[[ 30  -3 -34  41  46  10  29]
 [-86  -7  87 -56 -81   9 -25]
 [ 39 -31 -42  32  40  31  39]
 [ 10 -66 -16   8   5  48  29]]
->
[[ 30 -86  39  10]
 [ -3  -7 -31 -66]
 [-34  87 -42 -16]
 [ 41 -56  32   8]
 [ 46 -81  40   5]
 [ 10   9  31  48]
 [ 29 -25  39  29]]

[[ 15 -18  -3  -9   9 -41  14   1  50  13 -20 -27]
 [  2   9 -68 -13  11   5  21  12 -36 -26 -11   9]
 [ 13 -19   0 -13  14 -39  15   1  52  17 -21 -30]
 [ 14  -8   8  -9  -2 -38   6   7  53   9 -17 -28]
 [-29 -20 -78 -44   9   7  23  11 -33 -20  19  -7]
 [  9 -23   0  -5  14 -38   5  -2  53  16 -24 -37]
 [-30 -19 -73 -39  16  12  25  11 -32 -18  17  -5]
 [  9   4 -67 -18  17   2  24  12 -39 -20 -23   6]]
->
[[ 15   2  13  14 -29   9 -30   9]
 [-18   9 -19  -8 -20 -23 -19   4]
 [ -3 -68   0   8 -78   0 -73 -67]
 [ -9 -13 -13  -9 -44  -5 -39 -18]
 [  9  11  14  -2   9  14  16  17]
 [-41   5 -39 -38   7 -38  12   2]
 [ 14  21  15   6  23   5  25  24]
 [  1  12   1   7  11  -2  11  12]
 [ 50 -36  52  53 -33  53 -32 -39]
 [ 13 -26  17   9 -20  16 -18 -20]
 [-20 -11 -21 -17  19 -24  17 -23]
 [-27   9 -30 -28  -7 -37  -5   6]]

[[-12  15   5  -3 -16  -2  16 -13 -24 -11 -23]
 [ -6   8  -1  -7 -16   5  12 -18 -13   1 -22]
 [-11  14   4  -6 -19   1  16 -17 -23  -7 -25]
 [-15  22  18 -10 -16 -26  35 -26 -37 -23 -48]
 [-17  21  11  -4 -20  -7  23 -15 -35 -19 -31]
 [-28  37  22 -11 -31 -24  47 -34 -60 -34 -65]
 [-34  39  -9 -27 -83  41  49 -76 -65  10 -88]
 [-19  28  22 -14 -20 -34  47 -35 -47 -29 -64]]
->
[[-12  -6 -11 -15 -17 -28 -34 -19]
 [ 15   8  14  22  21  37  39  28]
 [  5  -1   4  18  11  22  -9  22]
 [ -3  -7  -6 -10  -4 -11 -27 -14]
 [-16 -16 -19 -16 -20 -31 -83 -20]
 [ -2   5   1 -26  -7 -24  41 -34]
 [ 16  12  16  35  23  47  49  47]
 [-13 -18 -17 -26 -15 -34 -76 -35]
 [-24 -13 -23 -37 -35 -60 -65 -47]
 [-11   1  -7 -23 -19 -34  10 -29]
 [-23 -22 -25 -48 -31 -65 -88 -64]]

[[-27 -54 -18 -46   2  20 -12   4 -16  22 -10  69  13  -1 -27  29]
 [ 10 -25  14   2 -25  58  11 -21   9   5  -6  50  -8 -38 -36 -13]
 [ 43 -28   7  -9 -20  59   9  72   7  24 -66  86 -10 -60 -18  48]]
->
[[-27  10  43]
 [-54 -25 -28]
 [-18  14   7]
 [-46   2  -9]
 [  2 -25 -20]
 [ 20  58  59]
 [-12  11   9]
 [  4 -21  72]
 [-16   9   7]
 [ 22   5  24]
 [-10  -6 -66]
 [ 69  50  86]
 [ 13  -8 -10]
 [ -1 -38 -60]
 [-27 -36 -18]
 [ 29 -13  48]]

[[  7  -3]
 [-52   0]
 [ 90   1]
 [ 35   2]
 [-52  -1]
 [ 21   2]
 [-12  -8]
 [ 90   2]
 [-15  -8]
 [ 65  -1]
 [-32   1]
 [-23  -7]]
->
[[  7 -52  90  35 -52  21 -12  90 -15  65 -32 -23]
 [ -3   0   1   2  -1   2  -8   2  -8  -1   1  -7]]

[[ 56 -39  32 -17 -47 -14 -69  37 -29 -61 -55  80 -18 -31 -68]
 [-86   9 -24 -10  13  13  32 -67  22  24  18 -91 -14  13  41]]
->
[[ 56 -86]
 [-39   9]
 [ 32 -24]
 [-17 -10]
 [-47  13]
 [-14  13]
 [-69  32]
 [ 37 -67]
 [-29  22]
 [-61  24]
 [-55  18]
 [ 80 -91]
 [-18 -14]
 [-31  13]
 [-68  41]]

[[-25  21  11   5  23  -9 -27]
 [ 54 -39  -1   9 -45  31  54]
 [-26  27  28  21  29  -1 -29]
 [ -4  21  58  52  20  28 -11]
 [ 17   4  49  48   1  35  10]
 [-36  31  18  10  35 -12 -38]
 [ 42 -27  13  19 -31  32  41]
 [ 68 -50  -2  10 -58  39  68]]
->
[[-25  54 -26  -4  17 -36  42  68]
 [ 21 -39  27  21   4  31 -27 -50]
 [ 11  -1  28  58  49  18  13  -2]
 [  5   9  21  52  48  10  19  10]
 [ 23 -45  29  20   1  35 -31 -58]
 [ -9  31  -1  28  35 -12  32  39]
 [-27  54 -29 -11  10 -38  41  68]]

[[ 10  -6   5 -10 -34  27  70   6   6 -25  28  22]
 [ 10 -74 -48  19 -12 -17  19  -2  19  -8 -26 -35]
 [-12   8  29  -6  -3 -42 -41  -7  -6  20  34  36]
 [ 11  -7  -4   1  -8  48  -3 -36  -6  10 -28 -26]
 [  7   0 -19  -1  -2  12 -58   4   2  -3   9  18]
 [ -1 -28   7  -7  20  -2 -20  27  13 -33   6 -35]]
->
[[ 10  10 -12  11   7  -1]
 [ -6 -74   8  -7   0 -28]
 [  5 -48  29  -4 -19   7]
 [-10  19  -6   1  -1  -7]
 [-34 -12  -3  -8  -2  20]
 [ 27 -17 -42  48  12  -2]
 [ 70  19 -41  -3 -58 -20]
 [  6  -2  -7 -36   4  27]
 [  6  19  -6  -6   2  13]
 [-25  -8  20  10  -3 -33]
 [ 28 -26  34 -28   9   6]
 [ 22 -35  36 -26  18 -35]]
---
[[32 72]
 [24 19]
 [47 53]
 [32 70]]
->
[[32 72]
 [24 19]
 [47 53]]

[[-43  81  87]
 [-20  12 -29]
 [-53  57  90]
 [ -8  15  53]
 [-38  70   8]]
->
[[-43  81]
 [-20  12]
 [-53  57]]

[[ 64  66 -61 -48]
 [-21   2  41  13]
 [-31  78  51 -61]]
->
[[ 64  66]
 [-21   2]
 [-31  78]]

[[-30 -16  61 -41]
 [-32  17  13 -25]
 [ 65 -43 -74  16]
 [-47  10 -37 -35]]
->
[[-30 -16]
 [-32  17]
 [ 65 -43]]

[[-19  40  62]
 [ -9  25  53]
 [-50  51  35]
 [ 17 -19  17]
 [ 43 -84 -48]]
->
[[-19  40]
 [ -9  25]
 [-50  51]]

[[  8  49  48  17]
 [-38  20  20  -9]
 [ 54 -66 -67   0]]
->
[[  8  49]
 [-38  20]
 [ 54 -66]]
---
[[ 45 -19]
 [-46  48]
 [ 37  41]
 [ 51 -16]
 [  3 -71]
 [-51 -18]
 [ 30 -71]
 [-25  53]]
->
[[-19  45]
 [ 48 -46]
 [ 41  37]
 [-16  51]
 [-71   3]
 [-18 -51]
 [-71  30]
 [ 53 -25]]

[[-58 -32  -4 -84  -6]
 [-12 -18  52  75 -11]
 [-32 -22  24  -1  -8]
 [-10  -8  13  12  -2]]
->
[[ -6 -84  -4 -32 -58]
 [-11  75  52 -18 -12]
 [ -8  -1  24 -22 -32]
 [ -2  12  13  -8 -10]]

[[ 25 -12 -16 -31 -17 -16]
 [-49  43  57 -10  20  58]
 [ 17  -5  -8 -16  -8  -8]
 [-56  49  65  24  35  66]
 [ 33 -18 -24  -4 -10 -25]
 [-65  56  73 -14  25  75]
 [ 25 -12 -16  12  -2 -16]
 [ 49 -30 -40  -8 -18 -41]]
->
[[-16 -17 -31 -16 -12  25]
 [ 58  20 -10  57  43 -49]
 [ -8  -8 -16  -8  -5  17]
 [ 66  35  24  65  49 -56]
 [-25 -10  -4 -24 -18  33]
 [ 75  25 -14  73  56 -65]
 [-16  -2  12 -16 -12  25]
 [-41 -18  -8 -40 -30  49]]

[[ 87 -73]
 [ 53  -2]
 [-25  19]]
->
[[-73  87]
 [ -2  53]
 [ 19 -25]]

[[ 33 -21  -1  26  24 -32  25 -11  62]
 [ 21 -36   9  -6  -8  48  16  -8  76]]
->
[[ 62 -11  25 -32  24  26  -1 -21  33]
 [ 76  -8  16  48  -8  -6   9 -36  21]]

[[ -8  72  16 -65  56  74]
 [-17  63  22 -55  49  65]
 [-26 -63  28  75 -48 -65]
 [-45  18  42  -9  15  19]
 [  2  36   8 -27  29  37]
 [ 29  81 -12 -74  64  84]
 [ 40 -54 -19  66 -41 -56]
 [ 38   1 -18   9   1   0]
 [ 58  18 -32  -8  14  18]
 [  0  37   9 -28  29  38]]
->
[[ 74  56 -65  16  72  -8]
 [ 65  49 -55  22  63 -17]
 [-65 -48  75  28 -63 -26]
 [ 19  15  -9  42  18 -45]
 [ 37  29 -27   8  36   2]
 [ 84  64 -74 -12  81  29]
 [-56 -41  66 -19 -54  40]
 [  0   1   9 -18   1  38]
 [ 18  14  -8 -32  18  58]
 [ 38  29 -28   9  37   0]]

[[-52  -5 -63  13 -36 -52  22 -73]
 [-35 -58  49 -35 -43 -36 -36  -6]
 [ 43  45 -44  58  61  57  57  -2]]
->
[[-73  22 -52 -36  13 -63  -5 -52]
 [ -6 -36 -36 -43 -35  49 -58 -35]
 [ -2  57  57  61  58 -44  45  43]]
